In the rows, 100 means zero.
R: a few groups of rows, each row roughly a mix of its group's hidden directions:
R (172 x 10):
[[75,70,75,77,109,90,71,77,92,118],
[86,98,133,124,100,62,108,108,73,79],
[119,113,133,112,129,83,118,83,130,86],
[82,123,96,79,103,109,86,151,98,80],
[76,83,106,88,76,79,121,56,102,85],
[64,109,140,90,84,80,75,118,103,101],
[145,119,97,119,92,92,134,81,97,114],
[94,89,75,126,107,51,93,109,85,121],
[94,128,135,124,142,95,114,94,101,106],
[85,96,90,107,54,118,117,90,89,64],
[80,97,73,72,64,105,107,128,124,99],
[122,114,117,133,104,94,120,135,126,86],
[105,97,107,63,85,125,111,74,118,65],
[82,85,73,104,52,111,112,74,96,89],
[84,122,108,135,115,127,118,114,78,75],
[112,76,104,71,114,67,105,118,135,116],
[87,80,91,117,74,67,61,91,90,84],
[111,103,84,141,81,116,105,135,127,101],
[71,94,75,129,88,113,110,90,78,65],
[106,90,102,144,119,82,95,129,131,95],
[86,116,111,98,104,79,52,64,100,101],
[85,131,113,104,141,124,82,78,102,85],
[83,129,81,95,117,97,78,92,110,54],
[60,106,99,97,83,96,60,80,76,93],
[88,90,121,113,112,123,62,66,115,114],
[106,110,117,133,114,112,97,125,137,71],
[112,123,78,98,122,137,105,81,136,102],
[126,87,82,76,92,102,97,86,138,134],
[128,126,83,121,73,104,92,71,71,101],
[109,98,99,111,103,91,136,118,55,126],
[97,101,75,98,78,87,112,50,99,74],
[90,76,60,124,86,88,113,65,94,100],
[100,93,112,55,80,105,97,78,124,69],
[100,103,76,116,125,123,101,96,151,101],
[72,88,95,109,127,106,64,81,134,110],
[126,120,60,86,127,106,104,124,120,105],
[62,114,112,111,95,55,97,82,93,116],
[119,119,94,102,121,116,72,134,99,136],
[119,94,70,114,135,123,96,69,117,110],
[78,146,121,101,73,101,104,117,86,118],
[96,125,97,98,124,82,130,124,132,124],
[100,92,125,121,135,99,122,125,87,68],
[72,68,95,113,83,84,67,111,82,76],
[61,97,109,95,76,146,93,110,93,88],
[132,126,110,89,105,81,78,120,128,75],
[108,115,124,103,96,99,150,134,95,109],
[105,108,58,95,113,117,87,95,145,90],
[93,103,75,124,121,109,108,97,151,87],
[118,93,127,84,115,145,98,93,80,123],
[97,80,85,84,119,73,101,138,120,129],
[99,119,95,111,103,125,71,89,64,134],
[81,116,150,91,113,99,70,98,110,116],
[128,86,70,79,125,87,103,78,115,72],
[103,112,124,102,121,88,140,138,95,84],
[102,117,120,117,81,77,64,135,113,95],
[68,73,92,88,81,96,132,118,98,70],
[72,98,105,97,111,72,114,144,110,75],
[55,89,82,129,109,129,95,97,87,86],
[62,127,101,84,122,99,115,124,119,122],
[70,104,109,66,125,92,130,89,123,115],
[110,85,103,95,81,148,99,74,69,99],
[93,83,74,71,71,136,108,114,105,117],
[73,79,96,69,96,111,83,75,115,65],
[149,102,90,121,107,94,93,85,75,127],
[125,89,105,106,68,112,106,64,75,127],
[83,110,107,128,123,79,93,132,116,68],
[75,92,126,116,132,71,129,85,93,96],
[128,131,127,103,94,98,137,119,93,82],
[75,147,85,73,94,101,103,78,113,88],
[91,60,61,99,117,86,104,111,123,83],
[66,81,86,76,106,90,117,91,70,70],
[115,104,70,133,115,90,115,135,92,123],
[55,94,107,88,112,121,131,110,75,90],
[96,132,88,112,123,108,64,108,113,66],
[100,94,81,107,84,53,70,109,89,75],
[154,90,112,119,107,96,126,93,97,118],
[73,110,98,100,124,128,89,88,57,119],
[91,75,119,142,86,77,88,110,76,116],
[109,91,75,93,128,137,133,94,123,103],
[70,72,81,85,115,73,112,102,82,69],
[75,71,109,86,89,116,144,117,85,105],
[128,131,78,81,110,125,127,105,124,97],
[89,155,90,80,112,107,104,103,126,109],
[116,121,101,139,81,96,98,138,85,118],
[80,113,87,55,128,122,94,116,118,99],
[132,88,124,121,72,125,116,110,104,75],
[88,101,72,106,97,51,107,123,75,103],
[113,118,128,133,119,93,97,83,83,64],
[88,97,94,46,86,78,100,98,74,88],
[81,117,128,89,80,106,102,118,88,54],
[134,93,70,125,93,71,78,90,84,87],
[91,69,78,79,100,73,87,93,98,141],
[113,103,124,140,85,118,68,120,114,111],
[100,111,122,58,138,97,92,99,74,109],
[90,122,147,96,120,106,89,122,112,126],
[100,77,114,99,78,109,142,86,90,135],
[119,59,78,89,103,86,126,90,75,81],
[84,113,108,118,151,101,91,86,125,83],
[64,89,101,111,106,142,76,92,126,91],
[83,113,90,96,103,114,104,77,47,77],
[77,126,117,52,106,101,115,102,121,88],
[92,123,79,102,84,121,112,68,69,128],
[92,68,90,108,86,66,73,77,76,86],
[89,99,76,109,122,51,97,113,77,117],
[79,89,104,95,79,132,144,123,96,106],
[126,130,110,89,97,84,133,66,117,93],
[95,56,79,87,90,126,135,109,104,97],
[81,98,102,85,130,105,79,87,90,51],
[100,67,89,65,71,109,124,89,124,96],
[89,130,104,79,105,128,90,60,76,89],
[114,138,122,106,84,118,113,139,110,107],
[115,113,66,98,106,139,81,93,133,108],
[134,97,103,88,88,77,79,92,141,78],
[85,89,128,62,111,87,87,133,83,117],
[75,121,124,95,59,115,118,128,96,101],
[67,104,90,123,105,65,65,103,92,120],
[99,77,60,96,116,77,64,107,83,96],
[104,99,79,57,96,72,74,82,87,80],
[96,80,132,77,90,98,104,59,99,71],
[115,119,114,61,131,95,83,83,126,91],
[124,104,126,116,117,77,112,80,123,65],
[88,116,100,46,104,115,90,81,74,98],
[127,119,95,123,99,92,95,145,127,85],
[99,103,100,122,84,86,115,52,107,67],
[82,86,132,127,111,92,142,81,98,109],
[64,87,96,69,98,105,112,128,98,135],
[87,53,137,89,113,94,91,82,88,104],
[98,136,104,85,106,92,85,118,132,138],
[134,120,104,80,85,81,114,91,67,126],
[137,109,113,88,131,70,73,109,113,106],
[96,113,92,90,74,125,117,52,81,98],
[98,87,91,93,136,75,131,119,120,127],
[81,115,93,140,113,126,105,106,64,116],
[136,122,109,111,57,111,112,93,113,117],
[95,119,89,59,88,127,86,135,89,103],
[76,82,77,98,99,79,130,106,61,118],
[85,112,96,111,110,105,99,157,123,86],
[85,133,129,83,109,128,125,107,102,125],
[136,67,126,128,95,101,91,123,98,89],
[123,119,119,100,63,111,127,100,119,72],
[78,114,102,118,127,113,121,114,54,99],
[123,75,99,72,72,78,92,95,119,69],
[67,97,109,88,139,103,124,120,128,100],
[116,79,131,57,107,111,114,90,121,117],
[112,66,104,126,94,67,70,103,77,97],
[112,75,97,68,77,127,112,67,111,115],
[83,75,111,107,68,67,79,99,71,88],
[118,80,99,71,113,92,142,70,110,92],
[105,83,100,134,104,105,116,64,75,69],
[115,108,126,127,127,81,118,87,115,67],
[127,84,86,89,72,145,109,88,109,84],
[105,124,85,73,102,145,79,79,89,102],
[68,77,94,103,93,68,123,72,79,114],
[72,103,107,108,79,114,153,85,95,95],
[105,99,83,96,130,70,69,77,119,74],
[75,97,95,136,91,136,103,109,108,133],
[45,77,117,91,88,90,90,91,94,85],
[132,102,69,76,127,78,122,86,114,99],
[94,112,102,99,134,72,63,109,103,68],
[85,99,99,138,127,109,89,117,116,62],
[123,87,78,92,73,138,116,81,123,92],
[118,84,59,89,84,128,104,86,79,77],
[51,74,77,114,93,119,102,92,98,81],
[101,119,83,132,95,76,92,145,116,97],
[118,82,80,131,92,105,110,124,140,116],
[129,78,58,117,91,131,106,89,105,102],
[112,105,93,81,139,111,59,115,120,110],
[105,122,117,140,122,77,100,95,96,66],
[74,108,92,68,115,105,143,99,127,104],
[54,96,124,70,96,104,114,122,117,98],
[93,114,92,67,75,110,73,94,102,142],
[94,110,56,109,70,81,77,81,106,115]]
one row of each group, then the others: which group is each in?
[80,116,122,99,138,138,112,85,108,114]  (125)
[56,134,99,103,82,108,85,123,114,87]  (68)
[76,101,101,111,73,137,113,88,110,62]  (100)
[117,113,103,116,101,144,103,121,139,103]  (55)
[91,141,135,74,86,98,72,105,97,101]  (56)

[77,108,138,100,82,130,79,104,129,101]  (55)
[111,113,88,96,86,146,83,81,87,133]  (56)
[102,98,120,107,102,89,142,142,123,94]  (100)
[80,111,122,108,142,77,82,118,101,74]  (125)
[120,91,121,89,80,80,81,92,53,113]  (125)
[79,120,124,75,116,135,106,87,128,110]  (55)
[88,115,149,82,84,128,89,82,108,99]  (55)
[87,91,91,68,60,115,104,64,91,101]  (100)
[109,85,104,112,97,98,78,112,159,108]  (100)
[134,107,126,115,115,121,79,81,70,86]  (56)
[96,101,97,108,114,79,123,114,85,46]  (100)
